In the rows, zero is written as 100.
Each path is a new rotation, seen through one point. The rows after it are directions, each followed by how far the rotation turns it, in degrees each step (0 if it stays put).
Each turn is a multiple of 5 degrees from 10 to 175, or 0.
Each row of a path follows its step; steps can be skipped.
Rotation 1:
step 0: 111; 114; 74; 98; 106; 110; 95; 134; 99; 104; 59; 110; 90; 97; 109; 111; 88; 88; 107; 90; 110; 113; 101; 94; 113; 80; 72; 110; 90; 103; 83; 89; 116; 91; 92; 83; 100; 99; 100; 98; 107; 104; 105; 125; 91; 102; 111; 104; 87; 107; 98; 66
step 1: 115; 129; 76; 95; 93; 102; 104; 110; 82; 102; 83; 110; 104; 90; 86; 107; 115; 99; 113; 96; 116; 111; 94; 96; 114; 96; 91; 82; 104; 88; 106; 90; 119; 94; 108; 107; 76; 74; 95; 133; 93; 97; 103; 109; 84; 84; 84; 72; 106; 88; 122; 94
step 2: 97; 73; 109; 99; 90; 119; 101; 128; 97; 116; 64; 115; 93; 97; 99; 103; 97; 115; 112; 108; 112; 101; 108; 70; 111; 98; 99; 102; 84; 97; 90; 104; 104; 105; 104; 87; 102; 75; 112; 128; 91; 93; 90; 86; 111; 99; 101; 96; 103; 88; 137; 82
step 3: 118; 102; 77; 88; 103; 127; 92; 106; 76; 110; 80; 87; 88; 90; 92; 88; 103; 105; 95; 94; 101; 108; 97; 110; 137; 79; 123; 95; 87; 100; 105; 89; 73; 101; 84; 93; 95; 101; 106; 95; 102; 85; 112; 99; 99; 99; 110; 86; 111; 87; 124; 69
step 4: 96; 121; 116; 90; 94; 113; 100; 134; 115; 101; 93; 106; 93; 70; 90; 96; 96; 70; 115; 93; 93; 113; 69; 92; 122; 116; 89; 113; 89; 97; 111; 87; 104; 109; 88; 101; 90; 98; 113; 111; 91; 97; 118; 87; 107; 100; 114; 80; 118; 93; 112; 82
step 5: 95; 100; 98; 79; 97; 132; 118; 99; 113; 132; 102; 100; 97; 102; 96; 122; 99; 89; 101; 84; 108; 112; 107; 99; 122; 91; 77; 91; 80; 111; 94; 91; 96; 93; 67; 91; 89; 104; 107; 137; 111; 115; 105; 105; 95; 111; 96; 93; 92; 83; 114; 91
step 6: 123; 119; 78; 81; 103; 102; 84; 123; 119; 115; 94; 92; 102; 106; 92; 112; 85; 109; 92; 89; 113; 97; 104; 95; 122; 99; 101; 99; 101; 80; 87; 101; 104; 101; 95; 70; 81; 81; 112; 113; 97; 98; 104; 91; 114; 105; 122; 72; 113; 69; 94; 112
step 7: 79; 91; 65; 86; 104; 109; 75; 129; 102; 96; 86; 112; 94; 83; 123; 115; 94; 98; 104; 87; 102; 101; 102; 106; 133; 106; 84; 108; 79; 89; 91; 88; 114; 100; 92; 90; 98; 95; 121; 110; 124; 87; 100; 94; 91; 77; 91; 106; 113; 98; 110; 97
step 8: 96; 112; 80; 90; 84; 102; 82; 109; 97; 100; 89; 77; 93; 70; 94; 94; 104; 93; 106; 77; 117; 103; 134; 102; 101; 108; 91; 95; 109; 97; 117; 98; 105; 105; 86; 90; 66; 98; 106; 114; 104; 101; 90; 92; 96; 113; 82; 78; 102; 92; 130; 76
step 9: 113; 88; 89; 84; 114; 122; 90; 117; 115; 98; 92; 117; 81; 93; 89; 103; 80; 82; 87; 99; 127; 123; 108; 61; 103; 106; 92; 100; 110; 95; 96; 92; 85; 95; 96; 97; 80; 94; 126; 113; 85; 93; 95; 99; 119; 87; 95; 109; 102; 98; 111; 75
104; 105; 103; 100; 105; 101; 95; 99; 103; 101; 106; 104; 103; 102; 101; 94; 96; 100; 107; 97; 99; 104; 96; 99; 97; 100; 102; 98; 107; 98; 105; 101; 101; 94; 102; 99; 97; 95; 100; 100; 95; 91; 100; 93; 98; 94; 97; 98; 102; 92; 95; 99 -> 145
105; 94; 109; 100; 101; 99; 102; 98; 106; 102; 102; 103; 101; 109; 99; 102; 109; 105; 95; 95; 106; 104; 106; 99; 98; 104; 101; 101; 104; 100; 98; 94; 96; 97; 99; 100; 96; 95; 100; 105; 100; 97; 100; 102; 103; 99; 104; 100; 100; 102; 107; 104 -> 100
108; 101; 97; 96; 94; 98; 102; 97; 106; 101; 104; 106; 97; 101; 94; 96; 93; 99; 100; 103; 99; 102; 99; 98; 96; 95; 96; 99; 101; 107; 94; 99; 104; 98; 99; 105; 98; 100; 101; 106; 99; 110; 101; 102; 94; 95; 102; 96; 99; 104; 96; 100 -> 80
97; 103; 93; 99; 100; 103; 103; 102; 110; 107; 107; 99; 112; 100; 101; 92; 101; 100; 97; 98; 99; 95; 100; 103; 100; 104; 97; 100; 99; 101; 95; 99; 106; 100; 101; 98; 98; 102; 102; 98; 108; 96; 100; 102; 105; 103; 104; 102; 100; 98; 99; 101 -> 45
Rotation 2:
step 0: 69; 110; 121; 105; 107; 115; 87; 91; 95; 125; 113; 101; 67; 96; 110; 105; 94; 98; 125; 105; 98; 115; 104; 89; 115; 111; 106; 98; 115; 103; 100; 89; 95; 112; 109; 95; 81; 97; 72; 91; 91; 111; 97; 96; 116; 78; 113; 95; 125; 94; 113; 97
step 1: 90; 103; 119; 89; 97; 111; 123; 100; 97; 99; 120; 108; 71; 106; 94; 110; 99; 102; 121; 101; 82; 118; 113; 87; 93; 99; 89; 113; 103; 112; 109; 98; 106; 80; 109; 111; 74; 126; 115; 112; 107; 90; 88; 74; 86; 94; 88; 98; 121; 94; 80; 105
step 2: 88; 105; 111; 111; 107; 128; 105; 92; 77; 119; 94; 113; 84; 97; 91; 112; 110; 108; 115; 109; 111; 109; 78; 70; 113; 110; 98; 97; 86; 116; 107; 95; 98; 104; 120; 107; 110; 88; 103; 100; 126; 97; 115; 91; 88; 87; 101; 92; 129; 108; 110; 124
step 3: 110; 102; 109; 95; 105; 109; 101; 109; 87; 103; 86; 116; 66; 93; 104; 102; 120; 109; 103; 113; 129; 95; 120; 82; 100; 106; 88; 110; 113; 108; 112; 108; 93; 102; 88; 87; 69; 119; 89; 122; 108; 109; 97; 76; 84; 91; 105; 80; 100; 85; 101; 113
step 4: 107; 113; 128; 114; 106; 119; 94; 97; 102; 112; 123; 104; 100; 83; 82; 118; 115; 114; 110; 106; 100; 105; 115; 108; 110; 108; 96; 85; 109; 108; 104; 95; 103; 110; 130; 92; 86; 110; 94; 97; 117; 109; 94; 97; 111; 116; 88; 85; 124; 82; 119; 128
step 5: 110; 111; 126; 116; 102; 97; 92; 78; 92; 89; 105; 120; 81; 94; 116; 116; 97; 104; 113; 100; 102; 104; 105; 81; 94; 91; 88; 84; 122; 90; 138; 99; 99; 87; 86; 124; 88; 108; 113; 120; 114; 89; 100; 86; 87; 104; 97; 94; 111; 96; 118; 109
step 6: 111; 107; 109; 114; 109; 103; 94; 105; 119; 110; 95; 124; 76; 79; 104; 113; 118; 89; 122; 107; 114; 118; 99; 96; 85; 104; 109; 92; 90; 126; 120; 114; 116; 100; 121; 108; 100; 108; 105; 92; 99; 121; 107; 106; 104; 76; 88; 98; 104; 106; 120; 123
step 7: 100; 110; 116; 85; 105; 94; 90; 90; 85; 85; 95; 135; 83; 90; 113; 116; 100; 92; 109; 105; 98; 113; 113; 105; 102; 111; 94; 90; 118; 118; 103; 132; 104; 102; 106; 86; 110; 105; 93; 140; 110; 101; 110; 73; 114; 106; 97; 96; 111; 90; 99; 100
step 8: 97; 112; 111; 90; 112; 122; 107; 100; 121; 95; 112; 119; 96; 91; 111; 100; 103; 115; 118; 117; 113; 104; 96; 101; 79; 92; 92; 86; 109; 122; 121; 82; 115; 113; 107; 90; 106; 99; 99; 124; 115; 83; 100; 130; 117; 90; 89; 94; 116; 85; 94; 123
step 9: 94; 130; 106; 102; 90; 100; 101; 104; 88; 105; 115; 121; 89; 99; 125; 108; 93; 92; 104; 101; 116; 113; 96; 82; 89; 83; 103; 105; 112; 93; 117; 103; 109; 112; 94; 107; 95; 91; 89; 115; 93; 107; 89; 70; 133; 83; 113; 103; 128; 89; 121; 106
102; 99; 97; 103; 103; 105; 105; 96; 103; 94; 106; 98; 106; 104; 97; 110; 100; 102; 100; 101; 94; 106; 101; 100; 99; 102; 98; 97; 105; 99; 102; 94; 96; 98; 97; 99; 106; 102; 99; 101; 102; 95; 104; 100; 97; 102; 96; 106; 104; 93; 93; 101 -> 110
92; 97; 104; 101; 106; 102; 97; 104; 101; 102; 105; 101; 101; 100; 94; 101; 109; 95; 106; 95; 105; 98; 99; 105; 93; 101; 104; 95; 94; 99; 94; 96; 96; 102; 101; 101; 103; 99; 101; 99; 101; 101; 99; 110; 98; 98; 100; 99; 103; 99; 101; 104 -> 170
109; 102; 97; 106; 107; 101; 101; 98; 103; 101; 100; 97; 106; 100; 105; 100; 98; 95; 107; 96; 107; 103; 97; 98; 103; 100; 98; 102; 102; 105; 92; 98; 98; 103; 103; 105; 98; 103; 100; 108; 101; 101; 94; 100; 99; 100; 99; 95; 102; 103; 98; 92 -> 0
99; 103; 100; 104; 96; 97; 97; 96; 102; 103; 100; 97; 95; 103; 96; 103; 105; 93; 107; 100; 90; 103; 95; 96; 99; 93; 100; 101; 97; 104; 101; 106; 102; 94; 100; 107; 105; 99; 107; 97; 95; 100; 100; 96; 95; 97; 99; 101; 98; 102; 99; 98 -> 80
Rotation 3:
step 0: 100; 127; 97; 107; 114; 77; 89; 117; 113; 107; 95; 88; 107; 98; 72; 107; 91; 125; 92; 80; 92; 95; 89; 82; 100; 81; 109; 103; 110; 101; 86; 100; 87; 99; 98; 104; 109; 85; 117; 89; 87; 93; 112; 94; 90; 96; 107; 122; 111; 110; 103; 117
step 1: 102; 112; 120; 97; 95; 96; 99; 112; 107; 97; 114; 95; 95; 78; 97; 97; 112; 103; 97; 115; 94; 96; 96; 79; 85; 117; 96; 103; 76; 100; 69; 94; 98; 90; 88; 106; 111; 92; 80; 108; 96; 114; 121; 119; 85; 94; 95; 111; 84; 108; 129; 86
step 2: 106; 115; 93; 115; 112; 111; 112; 81; 76; 84; 95; 85; 107; 95; 102; 99; 110; 103; 106; 80; 85; 105; 108; 110; 77; 100; 110; 103; 94; 90; 110; 93; 97; 114; 91; 118; 104; 105; 117; 104; 113; 125; 118; 110; 82; 82; 110; 105; 124; 95; 113; 84
step 3: 96; 121; 84; 97; 98; 118; 110; 110; 96; 89; 94; 94; 91; 116; 64; 91; 103; 109; 100; 89; 95; 93; 79; 80; 86; 102; 105; 98; 94; 68; 95; 103; 103; 98; 116; 75; 104; 85; 116; 102; 95; 97; 110; 119; 104; 109; 108; 101; 106; 112; 95; 118
step 4: 109; 86; 114; 99; 107; 100; 106; 105; 104; 91; 108; 101; 101; 100; 97; 75; 114; 108; 136; 117; 88; 109; 73; 83; 110; 94; 83; 88; 106; 109; 86; 94; 113; 105; 104; 89; 101; 94; 89; 113; 91; 106; 119; 102; 99; 97; 112; 115; 114; 98; 132; 92
step 5: 111; 111; 94; 105; 103; 118; 97; 83; 93; 85; 88; 63; 116; 84; 111; 83; 118; 101; 104; 85; 97; 100; 122; 98; 109; 91; 96; 113; 108; 96; 103; 106; 97; 97; 117; 117; 103; 97; 96; 102; 79; 103; 116; 99; 80; 111; 115; 126; 98; 91; 98; 110
step 6: 85; 110; 105; 95; 87; 119; 97; 99; 112; 99; 66; 112; 120; 82; 82; 85; 114; 97; 100; 101; 89; 112; 100; 94; 97; 94; 91; 101; 93; 72; 78; 90; 98; 103; 109; 91; 105; 90; 106; 99; 112; 97; 101; 94; 80; 92; 92; 92; 100; 134; 99; 117
step 7: 117; 81; 103; 115; 101; 107; 115; 114; 105; 110; 115; 103; 114; 112; 110; 81; 114; 132; 88; 110; 71; 116; 95; 94; 89; 95; 89; 101; 95; 94; 75; 108; 87; 114; 108; 104; 91; 87; 100; 114; 99; 95; 97; 98; 90; 91; 117; 100; 117; 97; 98; 80
step 8: 126; 117; 90; 91; 104; 107; 100; 104; 108; 106; 89; 92; 108; 106; 87; 102; 92; 105; 111; 87; 97; 118; 110; 91; 103; 102; 96; 103; 96; 100; 97; 116; 96; 73; 107; 142; 95; 80; 124; 107; 98; 105; 112; 101; 112; 102; 114; 129; 92; 112; 103; 97
step 9: 86; 108; 109; 111; 104; 112; 87; 94; 123; 89; 102; 120; 83; 105; 89; 83; 113; 96; 106; 90; 104; 109; 106; 77; 94; 105; 103; 99; 92; 109; 78; 81; 86; 111; 93; 101; 92; 93; 108; 83; 104; 95; 109; 116; 77; 81; 88; 131; 94; 116; 105; 108
97; 102; 91; 102; 99; 104; 99; 91; 101; 97; 95; 102; 96; 100; 105; 98; 102; 93; 99; 100; 101; 98; 104; 100; 98; 99; 102; 96; 99; 99; 95; 90; 102; 99; 103; 113; 100; 102; 102; 94; 104; 104; 101; 101; 103; 103; 102; 100; 101; 95; 100; 103 -> 110
99; 97; 94; 104; 100; 103; 96; 101; 98; 104; 98; 103; 94; 94; 93; 101; 100; 97; 99; 112; 101; 100; 103; 92; 102; 105; 99; 101; 103; 103; 98; 100; 96; 95; 98; 95; 96; 102; 97; 99; 98; 104; 97; 102; 97; 96; 105; 99; 108; 104; 99; 100 -> 130
92; 97; 103; 103; 99; 107; 101; 103; 103; 100; 103; 103; 99; 107; 99; 103; 97; 96; 99; 99; 100; 99; 102; 94; 103; 98; 96; 97; 92; 95; 96; 94; 101; 98; 99; 96; 102; 98; 91; 103; 102; 95; 100; 94; 98; 100; 95; 102; 102; 97; 109; 95 -> 130
103; 97; 104; 92; 103; 97; 107; 100; 108; 100; 103; 100; 94; 96; 102; 98; 99; 102; 102; 102; 91; 97; 98; 98; 102; 101; 100; 101; 99; 97; 98; 103; 105; 98; 98; 103; 99; 105; 94; 96; 105; 103; 95; 101; 95; 105; 108; 100; 100; 96; 98; 94 -> 120
